One vector is turned by the same rotation once a step. Each row is the vector after some number of steps, and that number follows the row.
The counts run from 0 to 181.
[147 121 101 165 110 137 130 132 140 128 111 117 130 120 131 134 111 198
 134 125 164 170  91 127 104 124 113 147 113 138 137  94 163  92  55 104
 136 157 133 120 124 124  93 154 171 110 166 167 117 133 149 161 146 124
 107 129 162 140 170 215 163 144 139 108 106 143 110 155  99 188 127 123
 121 136 130 129 110 106 155 139 150]
68
[160 138 107 140 120 127 176 141 144  98 119 112  98 112 148 110  97 151
 113 172 135 145  96 111 159 105 102 124 135 124 126 135 149 141 165  89
  84  62 145 170  95 139 148 112 161 112  74 130 110 118 156 149 126 118
 184 148 159 138 146 101 119 169 123 124 189 115 117 129 127 157  92 111
 101 150 147  96 102 136 104  96 100]
56
[107  92 137 166 123  93 157 125 118 100 120 134 139 136  77 110 123 150
 109 125 100 144 164 164 126 162 130 159 131 148 122 126 149 126 100 122
 177 185  90 120  87  77 103 140 109 128 156 134 160 119  89 113  94 133
 109 131 139 145 132 170  83 115 115 127  68 178 112  88 100 140 145 128
 157 174 135 145 142 104 173 106 107]
34
[147 141 112  67  89  99  99 159 137 153 136 139 152 116 151 182 120 103
 147  95 128 121 133 120  92 114 161 117 163 127 125 151 123 116  95 115
 102 151 156 122 190 153 117 154 122 117 110 133 115 116 140 150 113 170
  88 107 101  94 103 148 169 122 163 138 143  99 153 176 159 123 144 138
 119  74 113 178 171 155 149 155 153]
12
[171 146 116 116 140 125 117 127 135 101 128 137 112 142 124 167 130 161
 150 122 191 134 119 101 143  80 140 132 190 120 139 130  91  87 106 147
  70 110 152 141 144 176 122 139 181 128 164 123 118 147 161 140 158 116
 150 105 156 136 147 119 214 171 151 122 149 132 159 144 148 132 153 109
  95  84 138 114 111 106 118 141 126]
134
[117 183  96 121  65 159 137 170 153 136 152  91 125 102 152 133 116 157
 134 143 116 146  93 148 141 104 130 129 103 117 109 115 139  67 112  87
 139 134 185 152  95 142 164 176 193 117 117 141 109 133 162 174 133  87
 154 122 117  99 115 144 149 170 150 119 136 114 125 136 100 144 156 167
 100 134 165  80 121 140 116 131 106]
141
[119 159 157 150 115 106 137 109 127 145  95 151  98 124 116 124  89  90
  85 116 132 121 199 137 118  98 144 126 127 149 162 169 161 111 130 148
 148 108 126 145 144  61 108 105 139 140 104 124 166 168 117  61 119 104
  90 170 132 122 114  59 113 116 159 119 113 129 126  92 170  90 103 119
 156 130 136 101 159 123 112 159 140]
117
[130 118 132 101 124 134 117 115 116 152 129 152 128 113 140 157  87 119
 101  88 149 116 137 157  86 151 139 135  91 144 144 136 128 110 135  93
 127 114 118 179 199 151  97 157  92  67 113 156 113 116 130 144 113 150
  58 160 130 102  59 141 153 115 157 118 129 110 134 124 190 101 120 129
 132 132 121 142 154 190 103 136 135]
84
[110 161 101 158  95 116 109 156 153 153  99  87 190 103 136 131  95 150
 157 119 116 133 101 106 129 145 130 124  58 100 142  94 166  93 128 116
 136 139 112  95 129  96 113  90 163 126 102 186 155 117 162 166 105 124
 100  90  90  84 152 144 145 123 117 139 110 112  92 183 109 163 127 114
  96 134 124 156 145 151 165 150 169]
71
[159 133 148 138 142 112 151 151 141 111 143 143 166 117 131 145 110 106
  88 143 103 145 156 160 136 120 167 108 116 123 150 158 127 126 172  68
 117 104 136 162 122 133 114 170 164  97 108 148 133 114 134 127 105 175
 173 140 142  84 133 113 146 167 125 173 154 104 169 137 143 151 130 107
  53 182 136 109 154 170 143 114 108]
52
[131 159  94 160 109 149 119 133 135 131 119 114 131 120 125 130 110 175
 132 134 147 145  94 137 114 124 116 170  74 129 122  88 162  76  59 108
 172 144 117 130 116  86 121 135 185 103 155 166 127 133 143 181 121  83
 103 115 140 140 160 201 139 146 131 124 106 136  78 167  99 153 137 132
 133 127 150 138  97 114 137 122 143]
69
[151 132 162 147 181 110  91 117 100 103 103 172 152 157 121 178  98  84
 112 115 154 102 181 118 125 104 162 135 131 135 168 152 111 135 151 127
 130 117  98 167 164 124 117 113 144 103 142 125 135 154 122  91 107 131
 127 151 148 125 127  87 164 133 140 165 158 146 161 131 176  94 142  74
  97 100 108 156 142 147 136 136 133]
45
[151 151 105 140  87 112 131 142 160 159 120 121 139 116 121 117 123 170
 131 120 147 161 115 131 105 125 137 125 149 125 139 106 143  68  76 125
 124 185 154  97 124 112  82 154 157 146 176 158 129 137 155 121 153 127
 115 104 150 110 165 183 172 145 139 101  84 133 125 134  96 197 141 135
 119 137 145 112 144  88 155 154 162]
67
[129 114  94 135  78 122 133 104 126 120  87 114  93 121 150 122 102 186
 138  95 178 157  92 115  96 142  84 147 150 152 133  98 162 103  61 120
 105 158 130 123 153 126  79 128 116 121 137 143 137 159 154 147 144 136
  69 141 143 156 101 187 149 103 173  80  89 125 113 121 153 147 105 134
 158 131 116 131 130  96 135 136 153]
154
[112 110 180 161 147 115 137 159 129 117 115 105 161 133 120 110  84 108
 146 153 119  88 124  96 166 157 116  77 100 127 172 131 171 189 188 109
 124  97 107 121 134  99 151 107 119 157 106 136 166 172 136 104 103 123
 128 163 137 125 133  91  91 126 123 171 132 125 125  78 127 123 137  95
  96 171  79  96 145 138 148 142 130]
111
[161  94 163 181 143 111 152 113 133 115 107 178 119 134  86 113  93 137
  87 107 140 163 183 147 104 129 136 138 166 157 173 145 152 117 124 115
 113 150 103 149 143  95  72 148 116 119 160 145 169 138 135  63 130 152
 122 172 179 118 126 132 140 113 133 121  92 135 153  94 162 152 108 106
 115 200 148  96 139 108 138 134 128]
119
[ 90 115 119 129 107 118 156 132 126 118 111 145  63 134 115 144  99 118
  89 100 123 107 156 132  98 132 102 151 115 162 137 160 161 125  67 100
 180 112 150 146 135  71 103 122 118 107 135 136 138 179 111 131  98 107
  86 176 135 165 121 164  81 117 171 111 107 140 115  65 128 113 100 150
 198 110 131 136 137 125 144 153 134]
30
[138 105 137 126 125 100 183 160 129  98 159 125 120 132 108  81 147 130
  99 162  84 122 128 145 141 145 151 139 176 160 105 150 128 156 151  91
 169 101 123 158  69 125 138 174 130 125 129 113 110 121  88 139 112 131
 176 157 140 126 147 146  73 181  99 135 130 138 125  75  69 150 140 136
 127 159 135 120 122 121 144  76  71]
179
[139  78 140  87 121  80 151 136 129 124 150 135 164 121 116  87 122 121
 136 149 110 118 125 109 124 189 157 148 164 155 112 129 122 189 161 122
 112  99 101 144 122 169 122 127  75 104 114 129  91  81  72 138  95 176
 119 127 112  89  95 134  93 146 100 129 125 131 102 131 112 125 124 117
 124 142 109 167 145 148 130  82 102]
92
[124 100 134 150 178 104 110 134 124  79 104 151 137 162 137 184  95 113
 123 108 165  95 154 101 150  99 130 126 146 127 163 151 109 143 131 131
  95 103 121 134 172 139 111  82 150 139 106 120 165 151 154 112 118 121
 130 143 136 143 137  67 164 126 159 164 168 141 168 150 193  92 103  87
 106  95 103 154 144 139 138 143 128]
44
[112 178 100 111  62 107 120 141 135 173  97  99  87  89 150  92  87 131
 146 139 139 119  69  82 125 135 120 117 125 130 139 116 180 113 129 146
  93  86 147 133 139 106 133  75 105 135  84 135 121 147 121 141 145  93
  82 116  93 117  94  84 115 135 167  79 126 104  93 108 126 122  91 142
 160  92 114 113 145 103  90 146 149]
149
[105 111 129 137 111 118 147 185 134 100 137  85 176 144 128 128 118 120
 150 130  84 118 134 143 136 135 126  73 128 131 127 139 138 135 125  82
 156 194 156  88  82 102 142 167 143 167 148 126 161 160 128 137  98 133
 166 107 127 115 136 152 107 134 123 174 111 143 154  95  95 152 189 134
  84 172 109 121 147 118 191 138 119]
106
[106  86 152 118  99  90 168 167 166 115 163 127 150 129 127 123 124  94
  81 132  85 114 154 152 124 150 150  89 149 136 133 184 129 147 158  74
 126  98 155 139 108 118 108 172 123 121  90 143 142 130 108 122  97 191
 163 148 104  77 117 117 106 161 122 153 128 108 148  90 112 148 125 131
  96 164 117 130 173 154 165 129  96]
177
[108 125 115 152 158  94 124 137 117  82  85 141 115 169 134 184 106 136
 140 107 154 103 152  99 162  76 107 152 166 112 130 154 102 126 115 167
 104 117 133 134 130 135 133  78 150 151 108  77 172 160 146 121 119  78
 143 120 130 137 131  67 141 117 160 153 156 162 155 138 180  72 143 105
 132  80 119 144 140 106 134 125 115]
43
[133 131 153 157 146 122 136 130 114 120 105 128 115 147 106  82  99 122
 148 146 112 109 154 124 158 113 134  94 146 137 145 137 134 151 159 156
 137 132 110 118  94  99 157 123 118 179 155  96 167 164 124  81 138  59
 133 145 171 138 119  71  95 128 138 125  97 156 130  48 125 105 158 113
 140 160 127  78 124 102 120 130 120]
113
[153 121 103 111 124  77 109 115 130 139 100 117 149 104 144 123  88 156
 153 128 160 133  86  73 123 158 126 169 135 122 132  97 135 143 156 145
  73  84 101 141 164 170  99  60 114  94  75 140 117  71 125 155 132 168
  87 101  99  96 102  89 131 122 118 121 145 119  86 180 162 128  82 103
 112 112 120 164 152 134 111 106 126]
5
[122  99 127 127 165 120 123 142  95 118 120 127 183 131 127 154  97 130
 171 118 108  93 137 116 134 153 116 136  87 113 109  93 132 162 159 131
 131 126  76 116 153 154 139  96 103 123 104 135 140 110 117 190  74 116
  82 116 104 103  92 114  86 106 107 166 130 147  87 158 146  96 142 109
 133 120  88 209 132 157 139  96 125]
163
[111  71 157 160 134  86 145 130 141 114 116 146 146 135  94 105 109 128
  97 101 120 120 161 154 109 172 137 135 109 159 156 133 157 153 110  93
 167 148  95 129 126  78  70 143  96 106 151 168 153 129 106 110  87 166
  95 163 142 120 134 173  91 107 123 143  78 146 116 105 110 161 113 117
 132 183 125 144 151 120 180 131 134]
33
[ 98 143 113  83  92 132 170 162 127 132 132  91  98 132 151 113 106 118
 162 146  97  93  93 108 140 120  96  99 151 139 112 136 162 151 146 122
 135  91 154 122 107 132 175 116 118 168  91 107 131 172 122 169 124  63
 126 148 116 144  88 120  81 135 148 105 135 123 104  76 107  83 136 179
 176 102 106 123 114 122 109 121 105]
23
[101 100 117 132 101  92 194 164 164  77 107  94  92 130 138 114 126 141
  94 147 117 106 101  96 167 125 101 125 161 129 115 154 147 166 135  86
 109  58 168 129  75 120 138  88 142 144  74 123 136 150 125 155 118 139
 180 142 121 128 147 119  85 158 126 133 156 136 101  98 108 136  81 128
 139 134 141 126 126 114 152 118  88]
181
[135 161 126 120 132 133  83 143 100 177 115 120 165 117 126 119  90 116
 169 127 137  99 131  99 139 132 152 108 103 112 142 100 137 103 176 175
  97 145 115 115 170 147 143  98 100 147 117 134 165 120 128 136 143  79
  64 112  96  83  72  66 153 107 151 115 114 130  99 123 167  81 152 121
 122 104 104 143 161 138 100 136 156]
78
[151 184 100 123 102 162 116 159 120 134 167 126 131 122 139 133 132 153
 144 142 120 143 106 163 120 108 162 137 110 135 118 124 128  69 122 100
 155 141 146 164  97 145 168 217 171 111 166 134  87 135 129 169 143  87
 142 123 154 122 121 167 154 183 126 126 120 124 120 121 106 131 191 162
  98 131 165  90 112 130 120 131 117]
140
[141 199 118 109 103 124  89 170 146 163 145 127 156 118 145 165 111  96
 117 109 140 119 154 138 100  86 193 110 125 116 143 153 118  69 114 126
 133 116 158 158 152 139 123 175 180 122 134 160 112 131 122 136 132 130
 123 102 108  90 128 108 187 168 149 143 160 107 145 144 137 129 153 134
  91  84 140 127 152 157 127 164 158]
137
[136 109 135 185 144 104 163 116 142 105  95 150 136 129 116 143  87 150
  70 137 140 157 168 158 133 122 127 190  92 130 131 128 150 112 116  93
 124  99  99 153 143 101  77 101 155  81  81 176 144 107 154 120  86 163
 131 152 120 112 157 131 124 134 130 129 126 128 110 181 164 139  63  87
 120 155 153 151 138 156 136 107 113]
123
[150 160 112 110  88 104 116 114 111 187 111 139 113 109 113  70 107 148
 148 130 139 151 118 116  87 154 164 122 162 168 126 118 164 109  98 180
 140 173 115 135 146 116 101 133  87 136 182 119 106 127  95  92 162 114
  60 129 146 117 109 144 119 116 142  77  71 125 105  90 112 148 130 147
 174 123 125 129 149  94 114 140 155]
152
